128 stands for zero in the data rows.
Some points, one per row:
[127 129 124 127 131 124 127 106 128 126 102 220 127 132 129 127 168 129
 143 126 131 125 127 147 123 126 167 163  61 133 128 179 126 159 131 124
 167 130 126 128  99 130 128 149 127 154 140 115 130 126]
[128 128 127 126 127 125 159 128 111 131 128 129 144  89 129 130 126  88
 126  87 128 160 152 126 129  78 132 132 128 214 128 131 128 127 187  33
 128 127 128 126 129 104 131 127  87 125 130 131 161 127]
[129 128 127 128 124 124 142 130 119 130 129 135  94 107 127 126 128 204
 130 156 129  68 137 129 128 102 128 127 125  78 128 128 128 132  85 185
 128 123 128 132 128 176 129 129 214 129 127 129 105 131]
[127 125 129 128 125 126 128  48 129 129 106 203 126 132 129 126 163 130
 173 127 124 128 129 191 127 131 161 151  75 134 131 170 129 157 129 124
 156 127 128 124 109 129 131 198 128 148 151  82 131 126]
[128 131 130 129 131 130 125  67 130 128 146 227 127 127 129 127 168 130
 164 126 128 130 128 176 125 127 168 111  63 129 128 182 130 165 129 125
 107 128 128 130 145 128 130 182 128 112 148  92 129 127]
[124  66 153 173  83 101 129 129 128 168 130 130 128 128 163  90 129 131
 127 127 120 129 127 130 172 128 133 130 126 134 112 129 220 128 130 123
 129 116 106 116 130 127 100 128 129 126 126 129 129  72]
[150 192 120 111 165 152 126 123 124  90 132 130 126 128  97 165 131 129
 126 124 171 129 128 127 109 131 126 129 125 131 199 129  89 125 130 123
 125 171 228 190 126 126 138 131 127 127 129 126 127 148]
[129 126 128 127 128 124 128 106 128 128 171 112 127 128 129 127 118 130
 145 127 130 127 128 147 128 129 122  80 141 128 125 119 132 124 129 126
  71 126 128 127 171 127 126 151 130  89 137 114 128 133]
[100 188 120 111 166 156 126 128 128  93 129 131 126 129  97 163 129 127
 131 124  86 127 125 130 110 128 127 126 127 129  56 129  97 128 128 121
 127  84  25  63 126 127 135 128 126 130 123 127 129 152]
[129 122 126 126 127 130 165 128 105 128 126 132  95  78 130 130 132 198
 129 146 128  74 161 126 131  65 130 125 125  91 129 124 128 128 104 167
 129 132 130 129 128 170 126 130 202 127 130 129 115 128]
[127 126 125 129 129 129 179 126  96 128 127 129 102  54 130 125 128 180
 129 116 129  89 171 131 124  40 129 130 123 155 126 128 125 130 147  97
 127 125 131 127 122 156 126 130 184 127 130 126 137 129]
[151 213 120 119 189 163 130  35 131  77 156 122 126 128  87 176 122 127
 181 127 166 128 125 202 115 128 126  99 132 132 191 123 104 127 133 125
  95 166 208 181 149 129 137 215 128 105 157  75 127 144]
[129 126 126 126 126 128 192 129  90 129 127 130 141  46 128 127 127  99
 125 130 125 151 182 128 131  23 127 127 125 121 132 130 126 127 127 137
 128 127 131 128 128 113 128 130 100 127 127 124 126 130]
[107 107 106  92 112 121 127 130 129 142 129 135 127 130 135 116 129 132
 129 127  91 129 128 129  93 130 129 130 127 130  59 130  59 125 131 124
 133  88  36  69 127 125 149 132 129 126 126 127 130 174]
[128 126 125 129 124 127 144 132 120 130 128 132 106 106 129 126 131 186
 127 167 128  82 142 128 130 100 131 127 128  50 130 126 128 128  68 218
 127 127 131 129 131 163 130 126 187 126 128 123 101 129]
[129 126 129 128 129 127 153 128 112 128 129 133  94  95 129 129 130 212
 129 132 130  64 149 131 129  80 124 128 125 112 127 130 125 128 123 144
 128 129 129 129 127 175 132 131 219 125 128 127 123 131]
[131 125 130 127 126 124 124 216 127 129 154 158 126 132 128 127 142 127
  75 128 129 128 128  55 128 132 142 100 106 134 126 147 126 142 129 126
  96 128 130 127 151 128 133  48 125 102 102 178 129 133]
[131 124 126 126 127 130  97 128 146 128 127 133 157 168 129 129 128  60
 131  99 131 181 106 127 126 177 130 128 125 184 132 130 126 130 174  60
 125 131 129 125 128  89 129 128  53 127 127 127 149 130]
[131 125 130 128 127 128 127 201 126 128 140  44 131 132 128 124  92 129
  85 126 128 128 126  69 132 133  96 112 183 131 130  84 129  96 126 123
 108 128 127 127 143 125 132  58 129 115 101 167 127 123]
[148 234 124 119 195 171 156 130 113  61 128 130 158  88  76 192 130  62
 125 155 158 178 154 127 120  78 129 127 122  73 180 130 115 125  88 190
 126 159 200 171 127  88 133 130  59 127 128 123 106 138]
[125 124 130 128 127 127 128 138 129 131 165 202 129 128 129 130 162 128
 123 126 129 130 128 122 128 130 162  86  78 128 126 169 126 155 132 124
  78 129 126 128 163 125 128 120 130  92 125 134 128 129]
Then 10 other points, each followed by its number:
[126 127 128 127 129 126 127  57 127 130 101  62 128 130 130 125  99 130
 167 126 127 126 123 182 125 129 102 157 172 131 127  90 127 106 131 125
 161 123 131 131 104 129 130 189 126 151 153  89 126 128] 0
[149  35 142 151  69  88  91 210 149 189 121 213 149 177 171  75 167  79
  79 166 158 167  96  58 152 191 165 132  67  57 180 175 177 157  80 206
 132 156 192 173 125  99 111  52  76 131 102 177 101  96] 1
[138  39 107  93  69  90 123 128 127 184 124 130  91 134 173  76 130 218
 127 136 149  55 124 128  94 134 131 131 126 118 162 127  56 132 119 145
 127 147 170 158 127 178 152 131 231 127 126 128 124 173] 2
[137 184 152 168 167 155 125 124 129  93 128 131 129 131 100 161 132 131
 127 128 152 127 125 127 166 131 127 125 124 132 169 129 213 128 129 120
 127 153 178 160 128 128 101 128 130 128 131 128 131  69] 3
[115 129 155 169 125 126  67 141 165 130  87  94 142 212 132 127 116  96
 118 136 103 150  71 116 173 235 114 175 148 107  85 111 221 118 113 149
 183 101  69  92  88 112  98 114  99 164 122 135 121  68] 4
[130 125 122 128 130 125 127 203 127 130 113  41 127 130 128 126  94 131
  88 125 132 127 124  68 128 131  91 144 187 130 125  82 128 101 133 126
 145 128 126 128 114 129 127  66 130 139 103 169 126 129] 5
[130 127 126 127 126 126 125  93 127 130  94  48 126 131 131 129  93 125
 146 129 129 124 126 155 128 127  94 161 190 131 129  81 128  99 132 124
 167 129 128 129 103 126 131 160 127 157 141 110 126 127] 6
[121 169 154 179 153 143 126 127 128 104 131 131 128 128 111 151 130 127
 126 129 118 129 129 130 176 130 128 128 125 130 116 128 229 131 131 128
 131 121 114 119 130 128  98 130 128 127 129 132 128  62] 7
[121  59 100  80  82  96 126 127 128 166 126 129 128 129 161  84 130 130
 131 124 120 128 126 130  82 132 130 127 126 132 113 127  36 127 129 121
 128 119 106 114 128 129 155 131 133 125 127 129 130 189] 8
[127 126 128 128 125 127 167 134 104 133 168 198  99  75 130 128 158 194
 128 108 126  74 163 125 127  60 159  89  80 163 131 168 129 150 155  86
  80 128 132 128 164 169 130 125 201  91 125 133 144 130] 9
Which of these numbered points is nearest to each point below, looking only along the 6 directions in which the first points spread most? Its number follows each.
[133 126 126 131 128 129 107 191 140 130 132 235 164 158 128 131 173  46
  92 150 126 188 110  77 127 169 169 127  54  92 128 187 125 167 100 174
 127 126 127 132 128  88 132  70  41 126 106 166 113 129] > 1
[129 127 127 128 129 126 174 127 102 128 129 131 115  70 124 123 129 162
 128 163 126 101 166 131 129  51 130 128 129  68 128 129 127 127  83 199
 131 129 131 125 130 147 128 127 165 128 131 128 101 128] > 9
[127 125 128 127 128 129 127  42 127 128 110  84 130 130 131 126 108 130
 180 128 129 128 129 204 124 131 108 151 156 130 130 103 126 111 132 127
 159 127 128 127 106 131 129 209 128 150 155  74 128 129] > 0
[125 125 126 127 129 126 172  30 104 136 128 194 123  69 130 128 158 135
 184 170 132 121 163 206 125  57 151 132  85  56 130 167 126 147  75 213
 134 126 129 128 127 133 128 220 139 129 161  70 101 130] > 9
[158 178 127 129 164 145 130 126 127  98 128 133 129 126 103 158 126 126
 127 127 177 129 126 123 129 132 129 129 124 133 209 128 127 130 132 125
 128 180 238 198 127 128 126 128 128 125 128 126 132 129] > 3
[129 126 129 127 127 128  63 128 165 132 127 130 134 218 130 125 131 110
 131 120 126 142  67 131 127 241 133 128 128 137 127 130 130 128 129 119
 126 128 128 128 129 116 127 128 107 125 129 127 133 125] > 4
[127 126 130 126 128 129  66 130 162 126 128 131 136 212 127 131 129 109
 129 111 126 144  73 129 127 233 128 129 125 163 127 132 125 128 155  90
 133 127 132 124 131 118 130 127 110 128 126 125 141 129] > 4
[104  57 124 117  81  96  72 128 159 172 130 130 148 201 165  87 128  79
 130 107  84 167  78 128 117 219 127 129 124 166  55 129 106 129 156  90
 129  88  29  64 126 100 138 126  73 130 128 127 139 139] > 4
[129 126 127 125 128 131 127 127 128 133 162  56 128 128 130 128  96 129
 129 125 126 130 126 125 123 131  97  91 181 129 129  88 128 101 132 127
  78 124 131 131 162 128 125 131 131  94 128 131 128 130] > 6
[103 158 140 152 145 141 127 128 133 113 130 129 128 129 114 148 127 127
 130 129  84 127 127 125 147 126 130 130 128 131  49 130 170 130 129 125
 129  84  21  62 128 128 113 128 127 127 127 127 132 103] > 8
[127 127 128 126 128 128  75 126 156 134 129 131 152 200 126 128 128  69
 128 117 128 172  85 125 129 217 129 124 131 150 128 129 126 132 145 105
 126 124 128 128 125  92 129 130  65 126 128 131 135 129] > 4
[135  30 109  92  67  87 101 129 145 186 127 129  96 167 173  68 128 208
 129 146 142  66 101 130  96 179 131 124 128  88 151 129  59 129 107 169
 126 144 164 151 129 171 148 128 212 129 128 126 112 172] > 2
[126 128 125 128 130 125 171 127 101 129 129 131 101  67 127 122 126 195
 126 142 130  75 168 132 128  54 128 124 125 110 127 126 124 128 113 153
 125 128 133 127 130 165 129 130 200 130 130 132 120 128] > 9
[127 126 128 127 131 125 129 197 128 128 159  75 125 132 125 127 106 129
  89 130 127 127 126  73 126 128 105  94 166 131 126  96 127 107 129 123
  91 130 129 125 157 129 127  64 128  99 107 166 128 132] > 5
[130 126 126 128 127 126 115 133 134 133 129 131  90 148 130 126 130 220
 130 121 129  54 119 127 125 147 129 127 125 142 127 124 127 129 136 111
 125 131 128 129 127 183 125 132 230 124 129 126 134 127] > 2
[127 128 128 127 132 129 124 197 129 130 160  90 127 129 128 130 108 126
  87 121 127 128 125  70 127 128 113  92 158 133 127 107 125 112 132 120
  85 130 129 130 158 127 132  62 125 100 106 168 128 126] > 5
[148 186 145 163 165 150 130 125 126  92 126 131 129 128 100 161 134 131
 125 128 162 128 125 128 160 130 130 125 126 133 187 131 193 129 128 124
 125 163 203 175 130 129 107 131 130 124 128 125 128  89] > 3
[153 102 131 133 111 115 126 201 129 145 130 225 129 130 145 112 169 129
  86 128 180 130 126  63 136 129 165 126  60 128 215 183 141 162 130 127
 126 182 247 202 129 127 124  63 128 126 105 171 127 115] > 1
[127 122 128 127 130 128  83 125 152 130 127 133 153 191 130 126 127  66
 132 103 127 175  90 127 126 205 127 129 127 170 126 129 127 126 157  79
 125 128 125 125 132  90 129 128  63 131 128 127 146 127] > 4
[136  54 104  85  80  93 123 128 129 170 129 133 127 130 163  89 126 129
 124 125 142 127 129 129  88 129 129 129 128 131 153 131  42 125 131 126
 128 139 158 149 128 128 156 126 127 128 132 128 129 186] > 7
[125 124 128 128 131 127 135 129 125 130 128 132  89 122 130 127 132 218
 127 142 130  61 132 129 126 117 128 129 127  97 127 126 124 128 104 162
 127 127 130 128 125 180 131 128 224 128 130 128 116 128] > 2
[107  41 110  99  66  89 127 127 130 182 130 132 129 132 176  76 132 129
 130 129  97 127 126 127 100 132 127 130 122 133  77 130  72 124 133 123
 128 105  61  87 126 129 148 129 131 128 128 128 126 163] > 8
[128  38 150 165  73  90 116 183 133 184  97  80 108 147 169  75 110 182
  92 173 125  87 115  83 163 146 109 164 161  46 122 101 207 110  66 220
 172 125 120 121  98 159 104  74 185 159 107 160  94  78] > 2
[148 169 145 159 155 145 129 127 131 103 133 128 124 130 107 152 130 135
 129 128 167 125 128 128 158 126 129 129 124 133 191 133 194 130 132 124
 127 167 212 181 128 133 107 130 126 130 128 129 131  87] > 3
[129 126 128 128 126 128 128  40 129 130 137  67 121 129 127 124 101 130
 179 128 130 126 127 202 123 130  99 113 171 129 126  95 129 103 127 126
 109 129 127 127 143 125 128 212 128 115 156  72 128 128] > 0
[126 126 131 127 123 129 124 167 130 130 125  14 126 129 129 125  78 129
 107 126 128 131 131  91 128 129  83 128 208 131 126  63 127  87 127 125
 131 131 123 129 126 125 125  94 126 129 117 150 125 128] > 5
[105 143 149 164 136 136 128 127 128 115 128 129 128 130 119 139 127 130
 129 128  96 129 129 131 163 126 133 128 128 132  62 130 198 126 129 123
 129  90  40  72 127 128 104 126 130 126 126 129 133  82] > 8
[124 127 127 125 125 124 136 229 121 125 111 150 158 121 132 125 140  60
  74 165 126 180 135  44 130 117 139 145 107  55 127 146 125 137  74 206
 151 128 128 128 114  90 124  33  55 147  97 185 102 129] > 1
[126 127 127 127 127 125 128  64 128 128 164 139 127 126 131 129 135 127
 162 128 128 125 129 180 125 130 133  88 121 132 125 136 128 133 132 125
  78 128 128 127 164 127 129 185 127  93 153  91 129 129] > 0
[149  25 137 143  66  83 190 125  90 189 128 128 137  44 175  71 128  96
 126 131 159 152 182 128 142  22 130 128 127 121 187 131 153 128 126 129
 126 162 203 173 130 108 122 125  96 127 126 127 124 112] > 9
[125 126 126 131 127 127 129 132 129 126 121   7 128 131 129 125  72 132
 123 129 127 127 127 123 129 125  77 139 209 129 132  60 128  86 129 124
 142 129 127 129 119 130 128 122 127 137 127 133 129 128] > 6
[130 126 129 129 124 127 143 207 119 130 154  77 157 112 128 130 102  57
  81  90 128 181 141  66 127 105 108  99 164 193 127  98 124 111 177  51
  93 133 130 130 152  85 129  54  53 106 102 176 160 132] > 5
[129 124 129 126 122 126 126 213 129 133 105  92 128 130 132 125 111 131
  81 128 129 129 128  60 129 131 109 156 152 131 131 112 128 119 129 125
 167 128 128 129 103 127 126  52 130 155 100 178 130 128] > 5
[150 197 143 148 175 160 129 126 132  84 133 130 129 126  95 167 129 128
 129 127 163 127 128 126 147 129 130 127 130 130 198 127 169 128 133 124
 126 168 216 187 127 132 114 130 129 130 126 130 127 103] > 3
[129 128 128 128 125 127  68 128 162 130 131 131 114 207 130 128 128 158
 130 148 129 108  78 128 127 230 131 129 126  91 126 131 126 127 102 171
 127 127 128 130 127 144 131 128 159 126 131 128 110 128] > 4
